In the data rows, the value 50 means zero.
Here are some points:
vec![66, 41, 37, 42, 44, 59, 49, 60, 68, 37, 53, 51, 44, 47, 39, 37, 61, 42]
vec![46, 57, 37, 60, 55, 38, 62, 44, 53, 58, 45, 45, 49, 61, 45, 47, 45, 46]
vec![31, 55, 27, 74, 55, 35, 60, 40, 38, 70, 43, 31, 61, 69, 52, 56, 48, 30]
vec![58, 45, 57, 66, 55, 31, 42, 37, 51, 44, 42, 38, 64, 32, 70, 61, 57, 50]
vec![56, 55, 38, 45, 45, 47, 56, 50, 58, 46, 55, 62, 67, 47, 42, 48, 49, 64]
vec![40, 40, 78, 78, 58, 39, 62, 39, 18, 64, 26, 41, 44, 19, 87, 77, 3, 37]
vec![88, 47, 24, 27, 44, 96, 30, 86, 86, 3, 47, 39, 0, 48, 33, 38, 80, 62]
vec![63, 41, 31, 40, 47, 58, 47, 58, 67, 35, 51, 55, 41, 57, 44, 37, 66, 39]
vec![42, 60, 38, 75, 33, 27, 27, 23, 93, 97, 29, 78, 52, 39, 53, 75, 55, 87]
vec![48, 60, 57, 68, 52, 26, 45, 44, 40, 59, 39, 63, 42, 46, 71, 61, 24, 40]
vec![32, 67, 74, 46, 47, 52, 67, 56, 34, 65, 52, 77, 63, 20, 48, 54, 51, 54]
vec![57, 38, 46, 65, 29, 43, 39, 60, 66, 35, 62, 57, 44, 56, 43, 32, 61, 45]
vec![19, 75, 60, 73, 66, 28, 71, 39, 32, 83, 44, 36, 15, 58, 48, 66, 9, 43]
vec![15, 62, 55, 85, 68, 18, 58, 34, 25, 73, 39, 23, 61, 63, 57, 70, 40, 27]
vec![5, 68, 99, 40, 25, 46, 81, 76, 5, 77, 59, 88, 65, 30, 71, 67, 61, 29]
vec![67, 53, 52, 27, 41, 66, 45, 58, 59, 45, 68, 66, 59, 26, 39, 55, 71, 89]
vec![29, 81, 82, 48, 48, 43, 71, 55, 39, 49, 49, 69, 76, 10, 36, 60, 59, 58]
vec![49, 62, 50, 62, 59, 35, 58, 49, 63, 52, 40, 59, 40, 47, 44, 48, 45, 50]
vec![62, 46, 35, 34, 44, 62, 50, 57, 61, 34, 50, 52, 46, 45, 33, 37, 72, 52]
Then 12 other points, each followed by its number:
vec![65, 38, 31, 37, 48, 64, 43, 59, 66, 32, 55, 59, 38, 59, 40, 35, 69, 37] 0
vec![50, 37, 55, 42, 36, 43, 22, 16, 49, 17, 82, 36, 47, 53, 99, 94, 55, 54] 1
vec![62, 32, 29, 44, 45, 64, 41, 64, 66, 26, 56, 51, 47, 55, 45, 35, 60, 31] 2
vec![51, 21, 27, 50, 37, 60, 28, 80, 53, 30, 61, 40, 76, 56, 56, 32, 44, 29] 3
vec![58, 48, 26, 38, 51, 59, 39, 46, 55, 46, 44, 72, 75, 50, 31, 34, 58, 58] 4
vec![74, 25, 54, 56, 29, 64, 30, 72, 82, 24, 68, 15, 70, 49, 27, 28, 23, 39] 5
vec![31, 57, 78, 77, 61, 24, 52, 40, 27, 66, 43, 41, 48, 23, 78, 66, 23, 18] 6
vec![37, 34, 64, 84, 67, 2, 53, 19, 31, 47, 34, 3, 88, 51, 62, 68, 40, 28] 7
vec![63, 38, 66, 62, 59, 39, 42, 29, 56, 42, 47, 18, 44, 42, 69, 61, 66, 51] 8
vec![40, 60, 53, 38, 44, 54, 54, 53, 45, 53, 57, 47, 59, 61, 61, 42, 68, 45] 9
vec![83, 30, 70, 50, 22, 96, 48, 86, 63, 13, 67, 25, 21, 29, 9, 29, 53, 70] 10
vec![46, 62, 67, 34, 49, 61, 51, 61, 57, 53, 54, 67, 75, 20, 42, 54, 66, 82] 11
Which of these numbered points is nearest to each point below by angle, seen from the average point of the first points? Its number follows each.
vec![73, 35, 60, 15, 36, 82, 43, 86, 86, 26, 77, 62, 33, 23, 15, 38, 94, 79] > 10
vec![15, 53, 69, 46, 23, 16, 68, 65, 0, 86, 41, 73, 20, 33, 72, 77, 17, 25] > 6
vec![61, 38, 60, 58, 56, 39, 42, 33, 53, 39, 49, 30, 41, 41, 66, 62, 69, 54] > 8
vec![35, 65, 47, 52, 47, 51, 71, 50, 32, 58, 52, 69, 57, 30, 42, 57, 51, 66] > 11
vec![8, 76, 90, 73, 40, 36, 46, 44, 14, 99, 41, 81, 37, 51, 94, 80, 49, 19] > 6
vec![49, 36, 61, 64, 62, 36, 37, 14, 32, 40, 53, 14, 19, 70, 84, 82, 84, 35] > 8
vec![57, 47, 53, 62, 55, 32, 50, 35, 50, 42, 46, 43, 57, 32, 59, 56, 55, 48] > 8
Now 12 new points, numbered from 0 again:
vec![75, 32, 27, 35, 48, 78, 33, 70, 80, 20, 59, 53, 18, 60, 37, 36, 72, 31] 0
vec![52, 58, 45, 44, 47, 54, 53, 55, 59, 44, 51, 70, 73, 51, 37, 50, 51, 66] 1
vec![72, 51, 29, 34, 53, 63, 45, 63, 76, 40, 52, 70, 75, 72, 17, 46, 52, 66] 2
vec![42, 59, 44, 56, 52, 42, 60, 47, 49, 57, 46, 52, 42, 49, 50, 47, 41, 43] 3
vec![62, 30, 47, 56, 35, 55, 39, 65, 69, 28, 62, 31, 62, 51, 32, 30, 36, 39] 4
vec![65, 35, 71, 42, 30, 73, 48, 74, 58, 28, 67, 18, 73, 74, 41, 39, 36, 64] 5
vec![43, 52, 48, 63, 55, 36, 58, 43, 41, 56, 43, 46, 54, 46, 55, 51, 44, 33] 6
vec![48, 62, 71, 75, 66, 44, 64, 66, 77, 50, 54, 54, 0, 65, 38, 48, 30, 55] 7
vec![12, 59, 99, 42, 43, 64, 69, 47, 0, 99, 67, 48, 23, 40, 82, 81, 26, 12] 8
vec![48, 54, 44, 35, 42, 58, 49, 64, 54, 38, 57, 48, 38, 41, 42, 46, 68, 69] 9
vec![29, 59, 46, 69, 59, 27, 54, 42, 34, 60, 41, 38, 58, 51, 57, 57, 46, 31] 10
vec![60, 42, 41, 34, 59, 56, 45, 57, 56, 48, 45, 63, 59, 57, 33, 36, 56, 64] 11
Which of these numbered points is nearest to each point below by angle, seen from the average point of the first points? Its number follows each.
vec![56, 61, 48, 43, 57, 57, 55, 55, 57, 50, 52, 73, 74, 57, 27, 51, 47, 91] > 1
vec![22, 87, 67, 45, 59, 44, 53, 39, 35, 75, 61, 62, 46, 26, 64, 52, 32, 49] > 8
vec![41, 66, 41, 59, 53, 42, 63, 45, 53, 56, 45, 50, 33, 61, 43, 57, 25, 48] > 3
vec![30, 78, 62, 35, 53, 54, 35, 37, 32, 69, 72, 69, 73, 22, 67, 46, 40, 59] > 8
vec![71, 49, 27, 35, 50, 66, 42, 67, 72, 39, 52, 70, 60, 65, 27, 47, 57, 59] > 2
vec![51, 0, 39, 75, 36, 70, 0, 49, 64, 31, 63, 7, 54, 36, 33, 20, 17, 12] > 4
vec![56, 50, 34, 49, 52, 49, 54, 50, 61, 48, 47, 56, 63, 58, 37, 43, 50, 57] > 2
